In the data rows, 500 means zero.
Some points, one per row:
[431,565,414,549,464,603,461,525,459,618,562,505,503,497,436,504,685,521,819,522,502,628]
[396,655,415,604,636,497,582,627,497,510,735,602,468,586,502,619,576,527,503,501,747,575]
[419,584,510,638,498,486,578,592,497,496,598,660,438,546,450,690,513,544,517,437,502,507]
[519,431,999,510,498,492,495,417,596,467,496,631,529,497,729,505,493,566,487,509,511,545]
[528,625,560,550,535,501,500,581,472,591,561,512,461,693,564,681,519,649,575,630,558,743]
[502,643,483,582,452,500,467,499,442,501,484,443,457,608,449,660,500,560,483,628,506,532]
[529,404,501,418,552,483,546,499,671,387,437,443,494,423,643,365,447,403,351,453,383,431]
[783,495,500,478,446,480,445,510,488,480,394,406,468,558,459,504,412,513,407,598,438,481]
[445,418,712,458,559,489,526,460,505,458,524,624,484,559,546,496,505,766,512,437,593,621]
[487,533,334,551,369,504,373,581,497,999,340,374,423,444,349,541,451,393,438,473,366,353]
[445,377,402,401,481,485,436,366,497,418,413,403,612,322,588,325,461,329,390,430,502,333]
[461,428,720,569,473,470,494,458,473,501,458,622,469,444,485,553,455,490,448,378,602,419]
[559,469,466,423,438,536,421,473,482,534,450,416,499,497,527,441,503,623,543,651,399,646]
[417,593,413,502,999,490,838,517,443,414,701,559,446,574,433,455,468,444,465,506,633,471]
[502,471,556,492,652,538,569,451,512,487,791,731,499,497,617,526,654,496,731,505,555,721]
[473,435,616,439,632,501,586,418,589,447,577,597,499,500,754,441,507,519,479,517,485,620]
[595,451,470,455,419,550,464,425,560,480,507,442,652,373,715,447,535,395,504,597,384,487]
[554,446,701,442,490,500,457,441,633,459,555,535,641,403,999,482,565,481,529,498,422,590]
[387,709,391,676,498,516,582,716,415,475,611,545,416,488,390,622,490,397,506,428,757,437]
[508,357,597,419,385,466,396,370,723,421,358,451,665,326,589,374,460,370,374,363,370,346]
[712,436,647,451,498,469,506,419,651,436,442,494,556,417,678,444,441,438,420,551,418,492]
[443,495,388,605,398,493,411,689,403,829,401,373,449,532,340,552,464,496,472,509,455,395]
[508,655,398,558,460,618,440,570,446,748,489,444,485,528,456,572,554,493,580,714,436,597]
[454,583,622,649,550,513,534,588,467,567,640,693,484,577,520,771,581,636,703,521,726,672]
[467,356,482,462,413,476,380,390,486,437,417,476,673,342,502,445,500,450,524,370,399,379]
[505,543,725,505,681,504,718,518,523,472,728,741,492,598,502,586,510,617,554,572,643,754]
[507,532,677,635,514,511,539,576,470,501,507,662,478,576,549,885,562,646,656,540,662,503]
[367,370,290,458,353,999,346,408,427,502,309,339,471,291,369,366,491,304,388,371,314,277]
[400,529,432,842,462,505,515,557,437,512,641,680,447,396,424,689,626,356,678,441,591,454]
Then 12 other points, each followed by its number:
[470,559,635,548,663,473,752,519,476,484,673,781,458,587,502,615,481,573,506,482,878,608] 0
[565,559,500,535,499,546,484,524,494,591,582,535,533,583,605,504,500,741,503,693,519,907] 1
[588,525,467,422,533,480,491,493,454,520,450,422,449,777,502,463,461,704,436,509,469,611] 2
[469,361,492,439,359,481,494,419,495,403,335,393,516,404,435,504,451,477,366,339,394,340] 3
[666,591,500,484,436,471,494,557,497,507,426,410,421,536,502,473,406,440,410,661,468,458] 4
[419,534,500,502,827,496,800,474,544,501,858,505,499,461,616,509,526,461,572,529,581,585] 5
[598,511,458,485,412,586,445,455,521,549,528,448,592,401,619,492,500,416,543,681,377,514] 6
[489,384,348,439,378,464,335,444,418,573,327,355,471,421,360,376,427,440,335,381,347,323] 7
[735,464,500,430,439,461,434,458,544,490,428,388,500,552,564,388,500,538,403,717,383,558] 8
[502,661,353,551,595,512,651,617,497,452,748,521,421,497,393,466,488,363,552,489,597,437] 9
[625,365,340,386,337,435,351,404,465,477,315,287,434,386,345,321,392,395,301,428,319,299] 10
[507,331,452,393,397,440,410,499,999,363,352,406,610,318,554,333,425,329,352,379,341,337] 11
Which of these numbered points is nearest to each point below, looking only along the 3 directions in which the first points spread most? Its number follows each.
[452,472,332,525,335,428,379,620,407,641,341,351,413,457,301,468,408,377,344,372,413,284] > 7
[538,462,545,606,438,530,469,471,505,550,547,559,589,424,630,656,645,450,717,535,439,546] > 2
[355,495,421,559,573,471,550,508,432,438,567,629,421,457,397,478,478,496,457,359,737,385] > 9
[407,378,449,502,452,475,418,361,549,393,378,424,565,384,484,351,500,450,435,509,388,503] > 3
[403,412,500,431,548,485,597,412,497,402,614,522,517,353,488,393,515,309,474,448,393,351] > 3
[483,612,500,590,512,501,480,537,454,617,636,535,524,544,543,658,685,576,503,583,495,503] > 2
[425,544,500,461,973,481,930,499,494,501,507,610,448,555,517,454,452,445,436,509,625,516] > 5
[444,368,422,427,450,433,442,413,467,381,345,401,499,441,364,362,384,375,331,349,433,298] > 3
[482,495,696,502,399,469,494,410,602,398,411,489,520,396,542,394,479,514,398,391,400,405] > 6
[546,504,606,502,534,491,453,530,470,535,484,485,452,686,508,554,502,999,535,540,568,701] > 1
[538,495,720,523,584,466,557,511,500,507,579,607,469,677,502,595,503,812,558,509,641,821] > 1
[591,406,367,502,341,488,361,413,460,501,315,323,514,411,404,405,430,454,379,407,368,356] > 7
[385,461,350,552,437,487,392,499,398,529,404,418,428,513,352,476,531,542,518,391,511,390] > 4
[343,372,352,478,462,452,433,421,422,390,507,502,436,356,361,504,564,341,448,331,461,323] > 3
[446,404,556,585,415,469,382,499,470,545,422,472,523,436,442,624,582,540,556,420,443,435] > 4
[374,525,325,556,409,451,412,845,395,454,367,361,417,525,310,422,383,360,363,399,533,297] > 7
[524,610,464,457,498,493,608,518,497,487,513,453,457,754,461,454,433,534,461,782,487,587] > 2
[484,796,451,502,587,511,640,659,437,502,604,510,432,634,457,504,430,430,487,618,590,534] > 9
[576,474,500,442,512,516,482,499,528,480,470,464,522,557,612,411,509,651,481,710,425,724] > 2
[806,486,620,477,464,499,473,502,541,546,450,441,516,555,600,497,478,655,465,670,462,503] > 8
[575,495,500,413,398,451,331,392,544,501,334,366,563,379,437,373,418,449,381,392,373,360] > 3
[502,427,279,374,340,572,494,403,432,524,507,505,439,362,343,312,425,353,324,422,315,286] > 7
[437,716,453,578,635,523,682,595,440,519,507,599,467,552,444,553,516,447,657,665,623,620] > 9
[517,408,848,451,498,483,489,499,633,430,502,669,605,418,774,494,516,510,503,459,440,529] > 8
[376,354,383,485,390,449,344,420,410,410,319,367,439,358,310,387,422,368,363,320,439,287] > 7
[444,661,546,502,675,491,663,617,432,515,687,505,450,791,502,612,505,674,574,545,810,700] > 0
